rotation ticks, each row followed by its count of ticks
The counts run from 0 to 498.
[157 136 107 120  75 171 150 116 143 146 183 137 133 129 114 148 107 124
 128 131 156 104 136 125 178 143 148 129 127 120 135 142 141  86 152 167
 128 158 125 152 118 135  91  86 112 127 148 139  75 133 143 103 172 144
 179  57  75 138 120  95 127 103 154 131  94 101 131 211 147 117 124 139
 107 146 119 168 113 159 142 135]
222
[154 135 124 128  97 161 138  83 139 118 166 132 163 134 121 113 134 121
 136 114 123 113 100 144 129 155 129 115  87 115 173 132 165 102 146 126
  96 115 109 142 142 106 120  99 102 114 147 136 114 125 120  95 153 145
 200  62 130 172  98  81 103 102 142 181  96 103 143 149 128 134 104 147
 110 202 105 167 119 147 144 129]
220
[150 115  95 154  86 121  93 129 143 148 152 138 106 119 136 169 120 102
  87 109 168  95  97 145 179 162  83 122 156 102 171 129 156 137 130 131
  79 154 118 131 159 136 111 121 120 134 102 135  89 143 160 131 164 166
 162  90 125 163 154 100 140 114 133 104 160 138 107 179 108 120 102 140
 116 176  96 115 123 173  94 102]
300
[137 100 109 153 121 180 153 154 116 132 147 119 152 174 103 105 104 150
 155 162 148 113 148 158 143 108  77 119 112 143 127 140 173  96 141 151
 104 151 157 134 145 180 160  85 109 124 104 106 114  84 158 112 152 131
 165  69  95 154 137  92 139 100 126 128 110 154 143 131 120 135 149 173
 131 141 115 167 120 119 156 150]
19
[175 156 105 141 118 171 186 153 102 138 169 151 183 180 110 127 122 136
 131 136 102 100 133 163 161 133  99 115 114 129 173 146 129 118 120 139
  38 139 155 110 142 159  96 115 101 125  87 112 113 104 121 125 166 125
 162  87 126 158  86  74 163 111  95 117 123 104 110 115 133 118 153 130
 137 169  83 156 125 157 155 135]
370
[135 168 109 119  76 148  86 131  90 160 136 156 135 139 118 124 156 117
 119 132 151  92  99 133 139 164 110 135 108  95 184 124 142 116 135 147
  53 163 126 132 161  84 145 123 131 132  85 126 114 124 151 138 128 120
 205  85  99 204 147 107 136 105 139 118 130 133 133 170 101 132  94 135
 108 158 103 139 137 182 166 108]
55
[162 142  75 120 111 164 140 168 141 100 148 176 174 173 104 131 110 124
 118 116 112  78 105 162 190 126 123 128 118 102 156 141 172 129 104 138
 101 117 132 143 145 163 130  88 106 120 121 162 117 118 147 115  94 167
 143  71 148 139 113 104 134 143  79 119 146 134 118 164 129 119 133 168
 146 169  73 146 165 126 130 132]
34
[156 155  96 171 111 171 146 151 147 131 152 145 158 159 114 160 134 138
  98 156 143 140 124 122 192 148 102 126 154 125 188 133 115  90 161 145
  99 142 147 184 121 137 101 129 118 138  88 130  74 113 140 152 139 153
 153  91 127 152 132 105 182  99 140 122 110 128  97 116 154 112 130 141
  96 154 124 143  81 185 167 113]
240
[141 127 115 154 102 141 136 126 131 116 172 150 149 157 121 126 106 127
 121 102 142  89 134 137 156 116 109 143 101 100 176 137 160 131 138 107
  62 129 123 127 170 128 140  96 107 123 113 115 100 116 125 104 158 160
 168  35 135 172 119  66 171  87 143 112 125 118 147 156 119 146 112 175
 120 162  89 136 151 121 118 141]
37
[180 145  41 152 129 148 167 145 156 101 177 146 144 157 102 146 120  89
 106 178 112 155  71 138 135 140 111 118 102 124 167 146 144 121 131 144
 103 120 120 122 140 139 123 142 107 131  96 130 128  96 166 143 122 143
 165  92 154 185 113 108 117  99 105 140 133 145 110 118 128 107 120 155
 121 164 109 136 144 146 177 137]
213
[139 130 128 127  81 181 121 112 137 138 162 149 127 152 107 130 103 144
 116 144 148  91 144 117 185 141 133 128 144 117 126 141 159 107 132 165
 121 145 124 175 100 132  77  93 119 113 170 147  73 126 124 147  75 177
 178  54  91 144 143 139 106 133 140 108  99 122 140 188 145 120 114 125
 120 154  79 155 127 145 116 131]
69
[145 172  94 147  74 141 103 150 110 128 151 172 141 139 114 145 144 113
  99 165 145 102 130 129 157 164  86 136 119 105 178 132 115 124 129 135
  79 160 119 147 178  79 106 136 143 121 103 142 100 127 148 144 139 166
 166 102 124 196 135 100 160 102 112 115 109 128 114 161 117 117  99 142
 109 179 116 135 125 183 160 124]
56
[148 128 134 127  69 189 153 143 104 141 138 132 174 146  85 124  89 132
 149 131 142 110 143 182 152 140  65 145 113 133 116 104 151  96 134 180
 132 167 162 131 125 158 117  64 130 131 148 140 109 128 145 141 133 130
 181  93  91 126 126  88 150 132 119 107  96 127 132 152 123 110 139 148
 132 140 113 124 126 157 153 159]
157
[142 158  84  94  81 169  99 156 140 143 137 168 152 136  96 175 117  84
  94 155 150 111  86 147 162 155 125 133 145 111 148 109 156 122 153 179
 119 168 119 153 117 106 127 103 118 148 104 152 108 129 177 158  69 156
 167  98  97 139 158 127 144 143 123  92 156 127 120 163 109 103 138 137
 111 123 101 130 166 180 162 111]
318
[138 103 102 155 106 134 125 126 113 114 135 128 174 131 112 120  72 114
 127  76 145 124  86 177 139 125 114 121 114  98 180 119 182 133 142 132
  94 105 126 125 153 121 137  73 119 150 160 143 104 109 154  96 115 118
 195  98 136 145 131  97 126 102 136 102 114 161 134 113  93 151 127 176
 100 182  65 105 135 157 125 159]
6
[150 128  87 119 132 171 161 172 136 127 181 152 123 114  95 155 113 104
 101 152 155 120 101 129 178 157 121 113 118 152 139 173 141 102 170 149
 126 155 117 161 102 163  85  93 114 150 115 143  61 126 171 123 137 143
 146 129 121 147 114 103 115 115 130 158 143 120 127 161 138 104 132 100
  85 160 106 159 121 164 175 111]
378
[124 159 148 151  87 181 142 112 133 141 176 152 146 154 107 147  83 159
 105 130 133  85 155 126 160 136 117 153 113 123 147 131 163 115 139 141
  78 136 130 160 133 124  84  91 118 133 167 131  65 123 110 136 110 181
 169  57 108 138 141 106 133 102 136 126  97  91 132 164 133 113 124 149
 103 178  86 163 129 139 145 142]
68
[139 102 121 143 130 185 130 139 153 104 144 130 149 188 103  97 124 167
 133 111 133 100 119 142 163 112 132 118  99 123 164 145 173 106 123 149
  88 140 148 163 137 173 148  63 103 125 126 130 132  79 146 137  93 147
 169  39 145 141 153  97 127 127 138 142 128 166 136 135 147 145 132 164
 127 158  79 170 134 115 124 135]
172
[134  95 101 170 115 156 126 130 144 129 184 128 152 139 128 121 115 133
  99 162 172 155 103 127 127 139 127 106  89 136 144 123 145 131 143 154
 121 136  87 166 138 123 135  97  92 126 126 124  94  81 138 165 120 163
 208  95 118 191 188 126 110 113 156 129 124 177 150 114  97 124  92 146
  98 179 142 128 129 142 135 164]
178
[153 123 108 134  86 147  96 142 130 126 150 182 142 135 169 161 127 115
  85 101 155  70  85 133 169 156 102 145 105 115 154 110 122 125 141 142
  99 127 102 164 164 142 130 129 110 130  87 150 102 131 124 121 175 162
 163  56 116 155 100  70 163 133 136 125 141 135 147 169 119 119 104 139
  95 174 126 149 127 170 129 133]
193
[191 129  83 111  97 156 144 119 107 128 138 157 155 153 133 118 146 126
 139 119 137 107  89 153 160 184  82  84 136 114 158 137 147  96 110 159
 106 129 120 130 115 152  88  97  99 115 115 130 115 130 145 128 143 108
 206  93 124 150  95 102 117 127 108 136 146 133 122 158 125 117 114 112
 132 218 110 157 115 151 120 123]
372
[115 106 137 165 108 153 161 113 127 151 169 108 140 117 106 124 101 117
 119 103 126 127 118 173 163 129 131 110  99 116 185 145 142 120 160 139
  81 159 125 144 130 103 106  71 129 137 144 138  91 119 174  93 147 128
 184 111 136 188 154  96 117  71 148 125 109 124 116 127 108 141 138 136
  78 185  65 134 103 155 135 134]
404
[140 168 121 140 100 187 137 151  97 167 146 147 159 169 102 116  87 149
 142 150 117  81 157 169 156 108 114 116 109 118 140 136 134 110 112 172
  58 170 160 113 143 135 116  71 132 127 118 124 131 101 134 133 113 115
 169 109 100 176 156 107 148 130 112 100 116 136 142 148 118 129 152 132
 110 142  75 154 138 155 151 151]
340
[157 158 110 119  96 163 114 111 148  96 140 162 149 137 116 159 114 119
 107 129 131  95  90 127 116 175  67 152 145 120 160 111 180 114 161 148
 111 144 117 132 138 159 109  94  82 151 118 117 105 136 128 129 107 185
 171  52 120 129  99  89 138 134 119 152 145  90 138 129 128 102 140 163
 103 172  92 176 155 129 157 104]
63
[157 150  70 153 129 182 143 151 146 116 168 154 130 191  80 188  96 127
  93 154 111 147  82 163 162 110 131 131 132 125 147 156 148 126 144 177
  68 136 145 109 110 152  97 123 109 127 113 148 119  77 148 156  81 145
 143 105 130 157 161 132 127 119  98 107 156 133 123 125 113 112 155 133
 112 129  58 135 147 158 157 138]
76
[146 146 103 128  99 154 141 156 109 133 157 152 189 118  81 136  77  99
 130  98 126  90 142 186 162 133  90 139 128 127 157 119 194 157 132 134
  63 148 144 125 145 119 116 110 104 141 131 147  97 154 116 114 118 169
 168 103 134 146 103  85 137 128  96 115  91 123 120 111  87 118 120 167
 118 173  66 110 149 146 134 142]
293
[160 140 114 130  77 177 116 131 123 132 153 161 133 156 111 141 126 112
 132 117 146  96  94 110 175 138 142 143 115 112 159 146 121  88 170 155
  98 142 143 151 135 129 136  90 124 126 103 136 114 116 140 110 166 138
 179  31 109 135 133  80 155  92 170 122  99 127 133 193 148 146 115 133
 115 125 114 145 119 170 142 113]
482
[148  95  82 133 130 167 104 167 132 123 134 134 122 167 101 144 142 128
 127 105 163 115  72 141 191 114 152 102 117 115 173 156 144 137 160 150
  87 153 135 146 115 149 166 103 111 130  74 152 125 106 169 103 132 143
 149  83 115 152 172 118 119 119 156 141 141 186 128 167 101 163 120 153
 109 125  82 129 121 142 108 120]
12
[145 117  78 157  86 159  94 137 145 149 202 128 140 142 117 173  91 130
 111 142 173 125 128 119 124 151  71 116 147 154 135 125 165 147 146 152
  86 167 128 121 140 130 120 122  62 142 104 119  96 137 101 150 166 195
 160  92  85 164 144  99 122 129 145 137 118 161 128 135  89 110 108 154
 115 167 135 127 131 138 114 141]
44
[137 119  87 151 155 141 144 168 152 112 162 140 177 118  88 135  96 117
 113 113 121 119  91 155 167 116 145 121 100 133 185 132 159 159 149 135
  89 159 137 152 133 126 135  98  93 154 107 156 114 105 159 120  86 167
 161 114 148 142 141 110 118 139 129 142 108 182 126  82 104 135 136 180
  90 161  65 108 141 149 142 138]
427
[149 121 149 138 101 183 137 149  91 117 116 151 162 130 106 124 103 122
 110  93 128 103 107 203 146 160  82 141  93 112 152 104 155 105 133 167
 107 122 108 166 141 122 119  85 141 125 179 161  91 128 163 145  98 144
 205 109 140 144 137 107 110 122 127 121 118 134 139 122  83 114 100 152
  98 195  96 112 136 171 156 139]
159
[155 119  68 127  93 152 120 126 132 163 190 152 152 157 101 172 134 118
 116 155 161 127  95 125 147 131 132 103 132 123 144 150 120 159 106 174
  78 174 161 103 117 129 103 141  85 132  79 115 105 120 132 134 137 139
 160  97  53 162 122 131 124 140 143 111 132 170 118 155 116 104 142 122
 129 118  92 110 149 152 129 143]
364
[139 122 132 127 105 160 152 161  99 108 129 150 156 137  75  97 102 112
 123 111 138 121 106 180 156 143 114 135  86 116 146 157 148 106 134 146
 114 118 132 163 136 122 128  69 159 133 166 170 112  90 157 140 110 130
 199  97 143 154 136 110 106  99 137 117  85 157 152 148 116 133  98 143
 104 173  93 102 137 184 150 144]
160
[136 131 139 144  89 195 158 160  93 123 156 143 172 154  64 119 101 135
 153 144 126 128 146 181 131 129  75 141  94 137 129 125 152 114 142 171
 107 160 158 137 141 132 120  77 123 119 145 156 116 113 124 136 142 157
 174  97 124 151 132  77 126 106 107 127  62 129 132 112 111 116 134 155
 122 161 118 118 130 147 161 153]
156
[138 110  88 186 138 181 133 145 126 101 140 117 153 164  95 106 114 164
 139 151 145 129 125 154 120 118  57 111  94 147 148 151 170 113 149 141
  91 122 137 131 166 177 155  84 109 134 114 120 113  88 152 113 144 155
 157  87 137 172 140 105 115 107  98 165 129 173 142 108 109 124 133 178
 124 181 117 155 119 114 147 161]
18
[181 121  94 125  92 182 140 135  93 132 125 160 180 162  92 113 104 152
 153 121 152 105 138 164 182 128  85 100 153 114 132 122 156  97 126 155
 124 118 179 146 128 180 117 101 105 114 140 132  91 110 119 112 152 128
 171  81  88 114  96 111 152 142 120 106 108 154 126 140 124 126 135 144
 134 162 110 136 103 145 117 147]
264
[151 154 118 116  74 176 107 133  90 163 124 163 174 161 121 124 122 152
 143 142 128  62 128 165 169 150  96 107 129  90 134 125 120 109  95 168
  75 163 144 115 142 131 104  91 131 120 121 126 132 114 146 132  91 111
 186  99  80 168 152 127 132 152 107 100 127 152 129 161 112 118 145 121
 114 156  98 164 136 168 142 146]
341
[115 128 121 149 133 186 137 130 117 113 142 165 159 133  72 130  91 153
 136 144 136 111 111 145 140 116 122 134  87 132 131 176 144 130 129 149
  84 141 144 128 124 157 111  77 142 133 152 138 101  92 154  87  78 142
 155  89 107 160 117 126  86 123 114 153  99 152 161 132 131 128 153 155
 109 167  55 173 150 119 162 157]
95
[155 143 109  87  96 175 143 143 108 138 164 146 148 141 113 111 150 127
 150 131 140 113 122 126 185 158 129  85 111 137 162 153 125 100 163 151
  92 171 135 170 106 122 115  95 108 111  90 133  94 134 147  96 172 130
 195  76  96 167 106  92 121 100 157 157 111 124 128 165 144 144 109 108
 102 151 119 158 104 163 153  98]
375
[154 133  77 163 101 142 108  95 126 139 140 146 153 161 118 130 141 118
 116 157 170 147  76 125 140 140 149  99 116  87 178 148 111 105 127 162
 100 120 118 146 135  99 125 127 123 116 113 119 115  89 171 149  93  96
 214  84  90 174 166 164 117 107 149 107 143 182 137 143 119 145 126 139
 109 150 109 135 122 174 146 135]
498
[142 101  96 143 141 144 115 158 153 120 148 143 169 108 121 141  91 108
  95 104 160 131  65 161 163 147 128 111 127 140 185 112 172 148 137 153
 107 156 119 148 128 142 139 109  89 162 117 136 100 116 176 136  91 140
 191 118 113 125 127 122 127 153 150 126 156 179 123  91 102 113 128 178
  84 158  77 124 144 161 137 128]
426
[134 115  96 165 107 170 121 117 133 113 143 116 129 161  87 116 109 132
 129 147 134 129 111 163 103 156  38 126 111 145 159 130 193 105 145 143
 101 144 120 116 151 170 135  92  94 139 127 102 119 106 140 145 122 151
 179  88 132 170 145 102 113 101 110 160 153 134 140 111 102 116 126 171
 118 181 101 156 124 118 152 135]
308
[158  86 107 139  94 173 163 109 145 122 131 170 134 170  91 133 152 116
 103 148 139 143  97 144 169 150 122 129 124 116 148 159 136 108  94 155
 114 129 131 171  96 170  90 122 146 109 149 135  55 111 170 155  93 114
 175  63 117 141 113 143 117 115 146 106 157 153 119 185 151 116 117 126
 156 146  83 126 140 150 145 121]
390
[137 154  78 134 132 168 146 157 144 100 161 173 180 140  91 153 112 128
 126 175 150 121 100 114 128 118 111 130  98 138 149 157 123 121 159 132
 125 140 143 147 138 151 126  80  89 152 100 117 130  96 137  95 132 170
 141  72 120 152  96  80 143 108 126 158  99 150 150 122 156 129 148 152
 103 161 108 169 157 115 167 139]
351
